In the data rows, the value 128 means zero.
Here are some points:
vec![192, 135, 31, 104, 177, 130, 106, 227, 80, 121, 99, 62, 125, 118, 255,
     89, 116, 96, 120, 110, 187, 243, 139, 125]
vec![88, 114, 91, 159, 14, 224, 134, 117, 113, 115, 63, 57, 0, 4, 216,
     126, 119, 151, 93, 191, 126, 105, 131, 79]
vec![129, 24, 53, 146, 128, 190, 125, 82, 173, 130, 173, 20, 0, 77, 181,
     133, 133, 123, 80, 149, 143, 180, 158, 117]
vec![66, 150, 122, 128, 118, 143, 157, 124, 132, 85, 120, 124, 57, 110, 95,
     116, 111, 123, 121, 142, 119, 93, 153, 93]
vec![108, 131, 116, 134, 128, 155, 124, 125, 114, 119, 130, 102, 130, 103, 169,
     120, 124, 134, 122, 125, 135, 116, 131, 115]
vec![71, 152, 128, 118, 115, 152, 131, 113, 102, 104, 91, 95, 163, 24, 182,
     132, 138, 161, 118, 200, 127, 168, 133, 140]
vec![90, 171, 223, 131, 102, 134, 159, 114, 147, 129, 103, 126, 130, 128, 96,
     134, 73, 151, 152, 144, 122, 102, 126, 128]
vec![172, 108, 110, 127, 149, 126, 125, 178, 124, 124, 125, 134, 126, 132, 149,
     125, 126, 130, 86, 122, 140, 184, 124, 123]
vec![119, 144, 166, 93, 125, 122, 127, 81, 143, 114, 95, 125, 191, 96, 124,
     126, 80, 122, 116, 102, 126, 115, 124, 142]
vec![135, 156, 104, 122, 140, 129, 138, 106, 106, 114, 115, 121, 130, 83, 143,
     124, 90, 153, 126, 124, 129, 181, 127, 126]
vec![123, 132, 209, 123, 130, 107, 124, 49, 139, 129, 191, 143, 255, 205, 255,
     194, 146, 142, 108, 125, 104, 138, 114, 156]
vec![126, 145, 127, 132, 143, 153, 152, 125, 117, 135, 114, 116, 102, 78, 130,
     125, 121, 173, 109, 131, 133, 133, 134, 127]
vec![133, 132, 153, 137, 126, 124, 115, 91, 142, 131, 158, 154, 157, 120, 149,
     154, 143, 129, 133, 119, 121, 123, 127, 139]
vec![120, 155, 180, 137, 131, 118, 131, 98, 116, 121, 96, 131, 174, 51, 47,
     125, 81, 126, 171, 102, 138, 47, 118, 108]
vec![118, 134, 178, 152, 66, 125, 132, 88, 131, 147, 115, 175, 148, 182, 68,
     147, 157, 161, 138, 181, 122, 109, 125, 154]
vec![123, 129, 167, 123, 183, 99, 121, 114, 152, 143, 179, 150, 224, 202, 42,
     140, 134, 121, 146, 136, 126, 139, 81, 144]
vec![103, 184, 192, 111, 107, 140, 132, 129, 127, 126, 105, 127, 140, 108, 96,
     127, 106, 142, 133, 135, 129, 54, 129, 132]
vec![91, 131, 78, 171, 113, 110, 187, 147, 140, 108, 100, 8, 182, 52, 137,
     101, 161, 172, 101, 191, 123, 86, 170, 79]
vec![143, 108, 68, 125, 128, 132, 133, 177, 124, 131, 111, 118, 97, 131, 144,
     123, 131, 93, 122, 124, 128, 137, 119, 114]
vec![178, 132, 155, 68, 254, 49, 43, 126, 99, 120, 132, 116, 255, 227, 124,
     132, 147, 52, 95, 20, 134, 255, 91, 175]
vec![139, 143, 164, 123, 151, 118, 136, 157, 124, 137, 144, 194, 255, 136, 109,
     139, 124, 127, 121, 117, 145, 193, 97, 127]
vec![127, 135, 146, 131, 125, 129, 122, 121, 128, 130, 151, 127, 134, 136, 113,
     146, 137, 130, 136, 129, 130, 130, 119, 139]
vec![183, 139, 210, 122, 142, 120, 112, 75, 180, 129, 227, 236, 124, 56, 0,
     130, 121, 125, 178, 85, 109, 113, 128, 171]
vec![51, 131, 135, 171, 25, 179, 160, 123, 201, 148, 192, 209, 75, 234, 122,
     163, 166, 244, 102, 45, 115, 92, 132, 133]
vec![143, 134, 192, 125, 136, 113, 124, 90, 148, 134, 145, 195, 90, 157, 60,
     136, 132, 132, 144, 109, 126, 130, 115, 163]
vec![162, 129, 138, 128, 128, 117, 111, 119, 154, 130, 177, 164, 168, 173, 59,
     139, 133, 139, 163, 120, 113, 155, 118, 128]
vec![89, 135, 148, 128, 102, 140, 133, 80, 130, 131, 128, 134, 130, 122, 90,
     135, 111, 162, 138, 140, 122, 95, 128, 130]
vec![132, 142, 181, 129, 142, 59, 120, 132, 208, 137, 152, 108, 194, 234, 0,
     168, 129, 140, 151, 129, 109, 129, 159, 197]
vec![143, 119, 134, 134, 142, 118, 112, 126, 133, 144, 132, 187, 120, 183, 49,
     148, 164, 132, 128, 121, 133, 198, 127, 147]
vec![128, 92, 73, 126, 98, 147, 166, 209, 104, 97, 91, 113, 120, 83, 249,
     117, 124, 127, 109, 131, 125, 104, 170, 67]
vec![124, 116, 119, 121, 138, 124, 121, 91, 127, 130, 127, 145, 94, 129, 90,
     131, 121, 132, 187, 101, 128, 92, 109, 130]
vec![92, 85, 133, 123, 182, 136, 102, 189, 117, 132, 125, 125, 129, 137, 140,
     132, 128, 100, 129, 52, 130, 255, 128, 126]
vec![116, 126, 111, 118, 136, 152, 128, 138, 160, 146, 169, 28, 125, 46, 127,
     125, 193, 123, 130, 121, 139, 128, 123, 135]
vec![167, 136, 222, 117, 156, 106, 114, 118, 134, 168, 146, 161, 187, 106, 0,
     141, 145, 122, 138, 103, 111, 238, 79, 179]
vec![128, 157, 145, 119, 95, 168, 173, 92, 116, 138, 119, 129, 87, 99, 134,
     139, 99, 153, 128, 142, 126, 83, 121, 133]
vec![125, 126, 179, 120, 113, 161, 151, 8, 157, 149, 193, 255, 117, 246, 0,
     147, 194, 249, 120, 209, 80, 95, 138, 135]
vec![179, 130, 140, 76, 163, 27, 59, 106, 84, 146, 140, 138, 71, 128, 113,
     100, 143, 114, 117, 57, 135, 213, 121, 127]
vec![167, 160, 90, 125, 106, 126, 136, 94, 138, 131, 131, 101, 149, 90, 186,
     98, 148, 86, 88, 71, 131, 255, 120, 97]
vec![117, 133, 132, 129, 108, 132, 150, 134, 132, 99, 56, 82, 124, 83, 182,
     119, 121, 132, 148, 158, 126, 64, 176, 144]
vec![139, 150, 216, 128, 133, 119, 117, 115, 158, 137, 153, 207, 158, 138, 123,
     112, 136, 137, 248, 111, 104, 142, 137, 127]
vec![134, 127, 95, 134, 134, 116, 127, 143, 126, 145, 160, 212, 151, 113, 89,
     141, 136, 139, 135, 138, 109, 190, 108, 149]
vec![14, 112, 91, 129, 53, 113, 180, 174, 120, 150, 99, 74, 132, 25, 229,
     123, 122, 170, 63, 185, 120, 102, 127, 136]
vec![121, 132, 130, 113, 177, 105, 53, 133, 102, 144, 135, 129, 198, 106, 124,
     94, 122, 60, 240, 159, 174, 97, 100, 143]
vec![90, 124, 148, 124, 103, 117, 140, 57, 255, 159, 235, 105, 121, 83, 4,
     178, 142, 251, 58, 180, 133, 126, 122, 140]
vec![107, 166, 135, 126, 40, 130, 167, 126, 130, 113, 75, 90, 71, 84, 151,
     130, 105, 149, 116, 87, 123, 147, 139, 98]
vec![187, 138, 200, 125, 219, 103, 81, 105, 96, 132, 120, 129, 255, 240, 60,
     126, 54, 130, 163, 101, 137, 118, 55, 146]
vec![192, 119, 124, 112, 161, 99, 118, 163, 91, 128, 117, 147, 154, 134, 143,
     129, 114, 81, 132, 103, 129, 141, 109, 123]
vec![111, 153, 132, 129, 149, 136, 130, 109, 115, 118, 131, 91, 127, 161, 130,
     125, 135, 129, 131, 175, 127, 74, 116, 122]
vec![130, 129, 104, 127, 127, 129, 131, 149, 125, 122, 128, 93, 123, 108, 182,
     122, 129, 124, 104, 126, 131, 127, 131, 119]
Then 12 other points, each followed by its number:
vec![142, 139, 191, 128, 131, 104, 114, 104, 150, 133, 156, 222, 255, 255, 83,
     144, 135, 179, 123, 124, 91, 223, 74, 112] 0
vec![159, 121, 168, 128, 127, 129, 109, 104, 155, 164, 166, 161, 147, 191, 119,
     185, 132, 135, 131, 125, 134, 168, 110, 178] 1
vec![160, 133, 133, 127, 147, 122, 83, 97, 109, 166, 122, 193, 190, 157, 81,
     124, 122, 124, 138, 103, 128, 126, 119, 160] 2
vec![158, 131, 131, 116, 120, 123, 97, 95, 204, 139, 211, 113, 184, 196, 93,
     132, 167, 131, 143, 139, 123, 232, 105, 166] 3
vec![146, 77, 103, 103, 185, 144, 98, 145, 116, 136, 153, 161, 189, 148, 126,
     125, 129, 65, 132, 105, 130, 46, 127, 131] 4
vec![83, 104, 120, 139, 88, 118, 115, 113, 113, 106, 56, 121, 0, 120, 169,
     130, 121, 167, 78, 183, 119, 97, 155, 124] 5
vec![151, 130, 108, 140, 126, 198, 233, 130, 121, 112, 50, 96, 19, 142, 142,
     129, 111, 144, 130, 160, 117, 63, 115, 118] 6
vec![117, 126, 143, 129, 106, 138, 141, 112, 133, 121, 108, 127, 131, 126, 102,
     146, 124, 153, 131, 153, 117, 111, 130, 131] 7
vec![122, 124, 72, 133, 123, 90, 133, 144, 110, 116, 114, 83, 22, 63, 98,
     123, 117, 131, 108, 80, 125, 115, 170, 68] 8
vec![124, 124, 146, 128, 143, 105, 93, 123, 142, 145, 124, 241, 182, 182, 101,
     118, 127, 127, 134, 116, 120, 157, 112, 173] 9
vec![127, 158, 109, 114, 138, 92, 138, 118, 123, 140, 126, 154, 162, 128, 15,
     138, 99, 124, 167, 125, 126, 121, 104, 140] 10
vec![128, 127, 120, 129, 107, 134, 139, 132, 125, 126, 126, 99, 91, 109, 178,
     130, 131, 127, 124, 117, 125, 125, 144, 113] 11
Which three of these numbered points are nearest to each point below, ignoring the direction in which the first points spread most? Their numbers follow each, nearest first.
vec![76, 141, 136, 129, 108, 141, 167, 119, 117, 121, 81, 91, 87, 99, 129,
     131, 110, 161, 126, 161, 121, 60, 131, 124] > 7 10 11
vec![123, 129, 142, 129, 134, 118, 122, 118, 160, 153, 141, 223, 163, 187, 143,
     149, 148, 122, 141, 122, 105, 156, 107, 128] > 9 11 1
vec![179, 126, 9, 168, 164, 255, 165, 101, 94, 91, 31, 0, 0, 113, 255,
     120, 111, 190, 40, 172, 113, 59, 210, 37] > 6 11 7
vec![132, 140, 183, 154, 109, 132, 119, 50, 178, 146, 157, 179, 111, 214, 158,
     148, 139, 185, 112, 136, 85, 153, 98, 161] > 1 11 7
vec![155, 138, 125, 118, 200, 118, 101, 109, 148, 141, 160, 255, 255, 206, 118,
     156, 131, 117, 173, 161, 125, 148, 123, 148] > 9 2 4
vec![121, 129, 66, 119, 154, 188, 201, 104, 120, 95, 133, 130, 206, 143, 214,
     110, 127, 163, 35, 195, 107, 135, 164, 71] > 0 7 9
vec![148, 133, 170, 132, 169, 107, 142, 68, 141, 125, 189, 255, 255, 225, 148,
     160, 131, 130, 135, 123, 119, 204, 67, 157] > 0 9 1
vec![109, 109, 112, 145, 10, 186, 154, 142, 128, 90, 79, 38, 68, 98, 221,
     106, 120, 188, 161, 237, 104, 32, 152, 65] > 7 11 5
vec![129, 123, 122, 214, 147, 134, 125, 128, 206, 129, 231, 104, 139, 128, 129,
     129, 208, 135, 124, 108, 126, 211, 137, 150] > 3 1 11
vec![160, 117, 72, 146, 12, 244, 171, 169, 119, 100, 90, 111, 183, 141, 113,
     123, 119, 167, 0, 255, 115, 128, 106, 103] > 0 7 1
vec![99, 132, 129, 124, 98, 142, 149, 119, 129, 92, 77, 66, 111, 83, 145,
     129, 114, 145, 118, 140, 125, 80, 132, 128] > 7 11 10
vec![154, 116, 142, 66, 235, 124, 126, 153, 153, 141, 133, 193, 212, 179, 124,
     128, 86, 77, 96, 166, 135, 60, 102, 157] > 4 2 9
vec![126, 133, 161, 130, 126, 93, 94, 104, 136, 121, 132, 108, 184, 255, 128,
     145, 124, 128, 175, 94, 127, 228, 84, 125] > 0 11 1
vec![191, 129, 40, 114, 215, 127, 99, 234, 102, 117, 144, 0, 109, 24, 255,
     73, 123, 27, 120, 116, 112, 118, 127, 104] > 4 11 2
vec![169, 0, 119, 122, 173, 101, 88, 227, 119, 123, 154, 167, 129, 122, 249,
     93, 145, 130, 112, 81, 162, 255, 129, 105] > 9 1 11
vec![127, 122, 137, 126, 130, 127, 124, 132, 118, 124, 120, 89, 110, 126, 169,
     112, 130, 115, 120, 119, 136, 116, 137, 126] > 11 7 2
vec![76, 157, 176, 83, 151, 11, 100, 86, 51, 125, 89, 119, 255, 157, 47,
     138, 0, 74, 255, 136, 134, 134, 49, 173] > 10 2 7
vec![70, 125, 146, 129, 149, 143, 160, 138, 122, 134, 95, 125, 124, 114, 114,
     139, 118, 162, 128, 149, 122, 76, 137, 129] > 7 11 10
vec![159, 156, 155, 124, 144, 110, 110, 89, 121, 129, 208, 159, 222, 100, 0,
     212, 132, 142, 218, 111, 106, 158, 84, 120] > 10 7 11
vec![125, 44, 99, 165, 142, 165, 121, 209, 163, 136, 143, 67, 41, 101, 255,
     126, 132, 116, 0, 133, 140, 227, 131, 132] > 1 3 11
vec![136, 115, 114, 129, 133, 128, 127, 138, 126, 117, 116, 100, 88, 113, 215,
     119, 131, 109, 104, 123, 139, 130, 140, 100] > 11 1 2
vec![141, 128, 124, 126, 125, 81, 108, 135, 168, 143, 171, 229, 177, 255, 114,
     96, 138, 130, 175, 117, 133, 219, 137, 135] > 9 0 11
vec![138, 128, 151, 128, 132, 122, 124, 115, 155, 137, 136, 223, 151, 214, 64,
     139, 138, 131, 132, 128, 126, 159, 120, 132] > 9 7 11
vec![141, 131, 165, 116, 180, 97, 90, 67, 147, 156, 130, 176, 255, 255, 11,
     184, 140, 129, 164, 89, 107, 226, 94, 186] > 1 2 7
vec![162, 127, 128, 146, 161, 87, 92, 131, 95, 185, 153, 121, 255, 113, 133,
     95, 120, 16, 124, 0, 146, 205, 158, 135] > 2 11 4
vec![125, 119, 65, 126, 91, 199, 201, 176, 117, 122, 46, 120, 0, 113, 196,
     127, 126, 152, 53, 204, 111, 60, 184, 74] > 6 5 7
vec![58, 119, 118, 131, 87, 164, 89, 126, 114, 96, 71, 88, 0, 9, 228,
     124, 128, 166, 87, 177, 118, 38, 155, 101] > 5 7 11
vec![153, 136, 151, 130, 152, 135, 107, 119, 125, 126, 162, 192, 216, 138, 0,
     151, 130, 120, 186, 131, 132, 190, 81, 151] > 10 7 2
vec![114, 126, 137, 203, 26, 138, 161, 52, 211, 146, 230, 227, 121, 172, 125,
     197, 180, 169, 108, 186, 136, 108, 130, 156] > 1 7 11
vec![75, 125, 64, 137, 137, 153, 221, 181, 127, 84, 44, 74, 0, 61, 88,
     136, 119, 158, 47, 255, 126, 0, 168, 87] > 6 7 5
vec![64, 142, 17, 142, 54, 157, 129, 166, 129, 56, 48, 184, 109, 93, 71,
     133, 129, 172, 192, 178, 120, 113, 157, 115] > 10 7 9
vec![140, 128, 127, 163, 150, 123, 88, 119, 186, 150, 169, 162, 162, 175, 112,
     137, 206, 132, 134, 141, 127, 239, 123, 138] > 3 1 11
vec![135, 93, 78, 129, 103, 112, 171, 103, 118, 106, 108, 116, 37, 108, 198,
     123, 127, 130, 98, 100, 126, 119, 145, 84] > 11 8 7
vec![111, 165, 123, 122, 126, 121, 151, 29, 95, 116, 111, 152, 135, 139, 39,
     129, 69, 136, 161, 132, 127, 13, 128, 133] > 10 7 2
vec![120, 100, 114, 126, 28, 138, 198, 129, 128, 112, 102, 126, 0, 147, 154,
     150, 130, 141, 45, 146, 93, 120, 164, 106] > 5 7 11
vec![123, 189, 156, 110, 132, 98, 122, 125, 93, 121, 54, 119, 104, 127, 82,
     126, 97, 125, 136, 111, 125, 101, 81, 153] > 10 7 11
vec![224, 52, 84, 115, 151, 116, 52, 202, 124, 132, 186, 82, 165, 125, 191,
     107, 144, 71, 115, 81, 169, 152, 137, 115] > 4 11 2
vec![131, 96, 82, 137, 121, 118, 158, 151, 108, 126, 119, 93, 86, 129, 202,
     117, 124, 127, 109, 129, 131, 125, 149, 105] > 11 1 2
vec![106, 132, 137, 133, 151, 147, 172, 120, 125, 124, 88, 105, 64, 115, 126,
     127, 129, 157, 124, 158, 120, 0, 117, 128] > 6 7 5
vec![75, 126, 109, 182, 62, 144, 168, 121, 135, 118, 104, 95, 0, 74, 176,
     115, 148, 144, 51, 192, 132, 80, 180, 111] > 5 7 11
vec![121, 115, 110, 108, 185, 94, 99, 204, 111, 143, 139, 158, 121, 157, 146,
     127, 136, 31, 128, 147, 143, 213, 105, 128] > 9 11 1
vec![144, 145, 134, 126, 124, 80, 138, 119, 187, 138, 132, 251, 112, 161, 112,
     168, 121, 125, 173, 118, 120, 147, 58, 199] > 9 1 11
vec![137, 129, 108, 112, 208, 140, 60, 136, 112, 154, 129, 106, 204, 43, 180,
     109, 128, 110, 166, 96, 155, 202, 104, 132] > 2 11 9
vec![155, 122, 199, 129, 170, 126, 120, 127, 163, 114, 180, 246, 255, 117, 29,
     177, 130, 131, 147, 118, 132, 250, 101, 183] > 9 1 7
vec![108, 132, 115, 106, 202, 126, 150, 123, 114, 128, 135, 40, 110, 105, 156,
     75, 141, 97, 156, 63, 133, 187, 127, 131] > 11 2 8
vec![135, 132, 152, 132, 176, 111, 100, 97, 133, 156, 161, 224, 255, 146, 160,
     132, 158, 123, 146, 126, 127, 196, 109, 144] > 9 2 0
vec![127, 163, 132, 97, 179, 108, 107, 80, 104, 121, 54, 137, 134, 116, 135,
     115, 76, 118, 230, 108, 125, 101, 71, 121] > 10 2 11
vec![141, 168, 134, 108, 140, 103, 112, 56, 151, 158, 199, 255, 176, 255, 0,
     112, 128, 143, 218, 105, 111, 101, 33, 170] > 10 7 11
vec![200, 86, 11, 104, 147, 111, 175, 165, 125, 145, 145, 132, 97, 161, 161,
     104, 140, 61, 131, 128, 141, 255, 111, 128] > 3 1 11
vec![140, 109, 109, 124, 116, 161, 148, 122, 108, 116, 75, 127, 193, 57, 221,
     113, 128, 151, 84, 108, 128, 94, 137, 96] > 2 9 11
vec![74, 123, 69, 144, 98, 168, 125, 216, 145, 137, 123, 0, 126, 85, 139,
     81, 149, 106, 129, 156, 128, 94, 113, 92] > 10 7 11
vec![181, 134, 132, 128, 181, 99, 70, 89, 144, 141, 119, 235, 166, 201, 0,
     147, 140, 127, 152, 139, 135, 145, 108, 168] > 2 9 7
vec![117, 139, 135, 120, 139, 126, 101, 111, 161, 165, 138, 255, 165, 255, 0,
     172, 141, 116, 248, 124, 125, 255, 66, 159] > 9 1 10
Now 12 new points, numbered from 0 again:
vec![113, 145, 152, 127, 84, 150, 155, 107, 127, 121, 78, 128, 109, 107, 100,
     143, 118, 164, 125, 152, 120, 150, 134, 128] 0
vec![121, 126, 148, 125, 160, 75, 71, 125, 173, 154, 192, 239, 175, 100, 81,
     141, 153, 134, 146, 121, 142, 186, 101, 133] 1
vec![128, 141, 117, 127, 136, 128, 108, 112, 187, 147, 141, 97, 133, 94, 123,
     123, 168, 151, 135, 111, 137, 140, 151, 144] 2
vec![104, 144, 132, 128, 148, 126, 151, 128, 104, 127, 67, 96, 39, 47, 150,
     123, 117, 123, 108, 140, 128, 0, 148, 116] 3
vec![83, 132, 155, 118, 101, 140, 134, 44, 78, 127, 74, 94, 113, 81, 131,
     120, 101, 154, 152, 123, 132, 62, 128, 131] 4
vec![142, 155, 154, 74, 155, 65, 99, 92, 49, 127, 73, 198, 255, 126, 96,
     126, 102, 116, 184, 105, 124, 111, 51, 155] 5
vec![88, 138, 120, 131, 90, 177, 158, 124, 126, 101, 123, 87, 47, 117, 147,
     123, 122, 135, 105, 138, 126, 123, 152, 127] 6
vec![128, 132, 125, 142, 139, 131, 81, 121, 176, 122, 122, 124, 121, 130, 108,
     133, 103, 135, 132, 123, 124, 197, 130, 158] 7
vec![135, 130, 131, 152, 36, 184, 119, 121, 117, 114, 116, 113, 135, 125, 133,
     124, 129, 161, 154, 148, 119, 121, 145, 101] 8
vec![168, 164, 95, 124, 120, 152, 116, 79, 146, 132, 171, 255, 222, 255, 157,
     148, 132, 124, 106, 97, 129, 149, 116, 163] 9
vec![131, 48, 84, 120, 57, 149, 154, 255, 91, 70, 86, 129, 61, 46, 230,
     119, 123, 118, 76, 180, 131, 125, 188, 130] 10
vec![110, 164, 147, 121, 100, 136, 135, 101, 108, 128, 55, 127, 103, 84, 124,
     121, 110, 144, 132, 150, 128, 3, 133, 126] 11
The same question for these:
vec![126, 131, 125, 160, 124, 127, 120, 122, 154, 131, 155, 129, 131, 90, 119,
     128, 173, 138, 133, 119, 139, 138, 152, 130] > 2 7 1
vec![126, 142, 178, 127, 147, 109, 91, 159, 119, 130, 236, 255, 162, 99, 2,
     144, 134, 145, 148, 71, 127, 213, 127, 233] > 1 7 10
vec![136, 110, 134, 104, 109, 161, 178, 151, 145, 142, 127, 52, 48, 125, 145,
     110, 143, 116, 38, 147, 140, 93, 120, 117] > 6 0 2
vec![144, 114, 171, 125, 126, 120, 113, 100, 148, 143, 169, 253, 111, 122, 77,
     143, 138, 123, 167, 125, 115, 162, 122, 122] > 1 0 6
vec![117, 105, 88, 151, 75, 200, 186, 159, 114, 81, 180, 6, 0, 68, 212,
     130, 120, 78, 36, 209, 136, 32, 188, 34] > 6 3 8
vec![102, 139, 123, 119, 92, 135, 137, 125, 130, 141, 10, 81, 61, 60, 181,
     112, 125, 136, 104, 168, 132, 0, 147, 123] > 11 3 4
vec![97, 141, 218, 121, 131, 124, 126, 0, 117, 127, 69, 139, 192, 114, 96,
     114, 72, 127, 108, 99, 135, 110, 76, 123] > 4 0 11
vec![111, 154, 149, 102, 131, 112, 128, 33, 99, 125, 99, 137, 182, 87, 65,
     119, 138, 127, 141, 128, 129, 96, 103, 156] > 4 11 0
vec![113, 135, 156, 124, 142, 98, 89, 121, 151, 151, 155, 179, 255, 255, 148,
     156, 145, 126, 164, 103, 110, 126, 134, 153] > 9 8 2
vec![105, 137, 249, 117, 138, 94, 136, 128, 108, 140, 215, 107, 129, 255, 151,
     170, 127, 131, 112, 124, 98, 201, 84, 161] > 6 7 0
vec![184, 146, 64, 148, 134, 90, 94, 56, 114, 141, 128, 129, 110, 128, 60,
     120, 49, 89, 117, 78, 143, 163, 60, 200] > 7 6 2
vec![127, 124, 160, 125, 150, 85, 83, 51, 166, 156, 191, 132, 243, 93, 84,
     147, 134, 123, 162, 83, 129, 138, 138, 155] > 2 1 7
vec![132, 134, 128, 162, 133, 126, 120, 110, 185, 104, 105, 126, 142, 144, 118,
     140, 208, 139, 134, 130, 123, 144, 126, 140] > 2 7 0
vec![68, 139, 73, 200, 63, 169, 142, 117, 142, 127, 128, 6, 28, 146, 154,
     98, 155, 142, 115, 161, 141, 127, 140, 79] > 6 8 2
vec![130, 140, 70, 123, 80, 118, 171, 255, 59, 99, 148, 131, 79, 64, 202,
     113, 117, 144, 80, 167, 127, 66, 164, 75] > 10 6 8
vec![149, 82, 80, 133, 25, 138, 174, 253, 115, 110, 103, 34, 126, 49, 179,
     104, 121, 125, 12, 210, 128, 138, 123, 94] > 10 0 8
vec![139, 134, 173, 172, 175, 100, 75, 109, 83, 147, 116, 147, 78, 164, 121,
     94, 121, 80, 216, 46, 113, 207, 86, 193] > 7 6 2
vec![95, 136, 139, 117, 84, 130, 145, 131, 116, 128, 79, 103, 58, 100, 141,
     126, 94, 130, 122, 170, 125, 0, 169, 97] > 11 3 4
vec![171, 73, 98, 120, 141, 122, 120, 49, 110, 141, 137, 124, 167, 222, 175,
     123, 131, 0, 118, 119, 128, 157, 126, 118] > 9 7 6
vec![107, 115, 134, 124, 136, 151, 152, 118, 119, 108, 90, 130, 116, 80, 120,
     128, 106, 161, 119, 146, 123, 165, 132, 126] > 0 7 6
vec![149, 144, 129, 122, 110, 161, 195, 137, 100, 99, 46, 85, 149, 112, 129,
     123, 103, 156, 120, 153, 122, 138, 136, 136] > 0 8 6
vec![127, 129, 126, 139, 49, 203, 161, 117, 110, 119, 108, 79, 5, 73, 181,
     135, 123, 143, 100, 119, 119, 49, 150, 183] > 6 0 11
vec![156, 126, 84, 129, 121, 122, 101, 134, 111, 128, 129, 145, 119, 119, 171,
     112, 128, 115, 123, 107, 130, 166, 122, 124] > 7 2 1
vec![157, 140, 171, 122, 136, 115, 75, 116, 151, 123, 208, 255, 255, 255, 0,
     161, 134, 138, 181, 138, 109, 183, 120, 136] > 8 7 0
vec![112, 126, 127, 148, 133, 131, 134, 122, 129, 152, 97, 76, 130, 114, 130,
     124, 133, 160, 132, 117, 148, 125, 167, 132] > 2 0 7
vec![93, 139, 137, 127, 115, 128, 124, 0, 119, 131, 76, 127, 151, 98, 115,
     132, 130, 135, 155, 122, 127, 133, 120, 150] > 4 0 2
vec![101, 141, 125, 125, 199, 159, 178, 123, 122, 116, 80, 69, 71, 15, 120,
     126, 106, 121, 79, 154, 129, 84, 192, 126] > 3 6 0
vec![100, 138, 170, 174, 128, 129, 123, 74, 78, 128, 128, 121, 139, 125, 146,
     130, 75, 129, 196, 122, 122, 57, 117, 143] > 4 11 3
vec![94, 109, 64, 147, 189, 169, 159, 177, 130, 63, 87, 140, 63, 79, 205,
     128, 134, 171, 43, 211, 124, 5, 187, 142] > 3 11 6
vec![95, 125, 73, 151, 23, 173, 92, 94, 128, 111, 21, 129, 61, 110, 189,
     125, 128, 86, 61, 156, 126, 47, 130, 115] > 11 8 6
vec![255, 119, 93, 121, 215, 120, 113, 255, 142, 136, 188, 156, 148, 221, 148,
     115, 132, 61, 128, 99, 142, 141, 87, 119] > 10 7 9
vec![86, 115, 147, 133, 148, 121, 127, 95, 120, 126, 102, 120, 149, 97, 106,
     122, 100, 130, 115, 80, 126, 94, 80, 137] > 4 0 11
vec![152, 77, 143, 144, 138, 144, 128, 231, 134, 131, 145, 105, 84, 130, 255,
     117, 150, 98, 40, 140, 137, 183, 196, 70] > 10 7 1
vec![110, 134, 111, 130, 27, 177, 169, 146, 100, 132, 46, 137, 27, 55, 182,
     120, 96, 140, 145, 229, 117, 192, 210, 124] > 0 8 6
vec![142, 173, 217, 112, 121, 125, 129, 166, 112, 122, 86, 140, 167, 95, 137,
     129, 129, 133, 146, 118, 128, 72, 124, 154] > 11 3 0
vec![56, 135, 129, 140, 92, 142, 199, 81, 129, 157, 148, 99, 60, 145, 127,
     128, 124, 115, 132, 168, 118, 49, 125, 119] > 6 4 11
vec![19, 151, 125, 134, 92, 178, 222, 110, 122, 156, 38, 61, 82, 43, 193,
     120, 102, 141, 67, 182, 131, 0, 185, 114] > 11 3 4
vec![79, 137, 149, 125, 113, 142, 154, 127, 119, 111, 92, 113, 101, 100, 127,
     130, 135, 152, 125, 143, 127, 0, 141, 122] > 11 3 4
vec![105, 138, 136, 130, 110, 146, 142, 99, 120, 119, 132, 116, 90, 113, 126,
     127, 115, 143, 107, 132, 121, 98, 136, 116] > 6 0 4
vec![125, 130, 120, 127, 112, 137, 125, 127, 125, 123, 99, 96, 44, 113, 135,
     117, 124, 127, 117, 136, 129, 31, 145, 125] > 3 11 6
vec![85, 119, 162, 138, 66, 148, 172, 153, 130, 88, 115, 71, 0, 72, 255,
     115, 116, 142, 104, 179, 139, 95, 180, 54] > 6 0 8
vec![125, 131, 181, 127, 134, 110, 106, 96, 132, 151, 112, 190, 138, 167, 2,
     152, 124, 135, 148, 115, 123, 134, 137, 151] > 0 6 8
vec![201, 133, 176, 65, 190, 41, 113, 121, 104, 136, 83, 245, 231, 157, 71,
     135, 102, 80, 193, 108, 136, 137, 87, 119] > 5 1 10
vec![177, 152, 146, 115, 145, 115, 96, 110, 114, 161, 144, 255, 207, 178, 65,
     192, 123, 133, 235, 98, 108, 154, 99, 129] > 8 0 1
vec![188, 146, 92, 123, 197, 75, 61, 115, 129, 148, 114, 255, 225, 255, 95,
     132, 146, 128, 227, 126, 117, 144, 160, 126] > 9 7 8
vec![103, 119, 96, 174, 45, 160, 177, 141, 126, 149, 41, 78, 0, 53, 172,
     119, 127, 193, 84, 121, 129, 132, 168, 77] > 0 6 8
vec![160, 141, 97, 106, 143, 83, 126, 107, 129, 174, 108, 229, 254, 255, 42,
     186, 131, 119, 170, 116, 127, 188, 113, 198] > 9 7 0
vec![133, 120, 71, 126, 105, 118, 155, 225, 67, 124, 94, 116, 26, 58, 145,
     110, 145, 99, 2, 153, 136, 122, 136, 83] > 10 6 0
vec![140, 128, 134, 127, 157, 105, 79, 110, 126, 180, 157, 233, 255, 255, 23,
     132, 124, 129, 107, 118, 131, 153, 76, 146] > 9 8 7
vec![132, 88, 95, 142, 112, 196, 255, 224, 118, 90, 37, 175, 228, 127, 244,
     124, 122, 167, 23, 204, 120, 63, 123, 146] > 9 10 0
vec![111, 151, 126, 131, 68, 136, 214, 115, 98, 119, 167, 60, 235, 80, 143,
     131, 128, 128, 90, 108, 104, 73, 154, 87] > 8 0 2
vec![88, 141, 137, 130, 129, 145, 129, 44, 121, 132, 125, 122, 138, 90, 108,
     129, 122, 156, 155, 131, 129, 106, 128, 136] > 4 0 6
vec![152, 143, 210, 89, 171, 110, 108, 74, 32, 125, 98, 205, 242, 125, 47,
     133, 43, 100, 172, 93, 132, 122, 50, 139] > 5 4 11
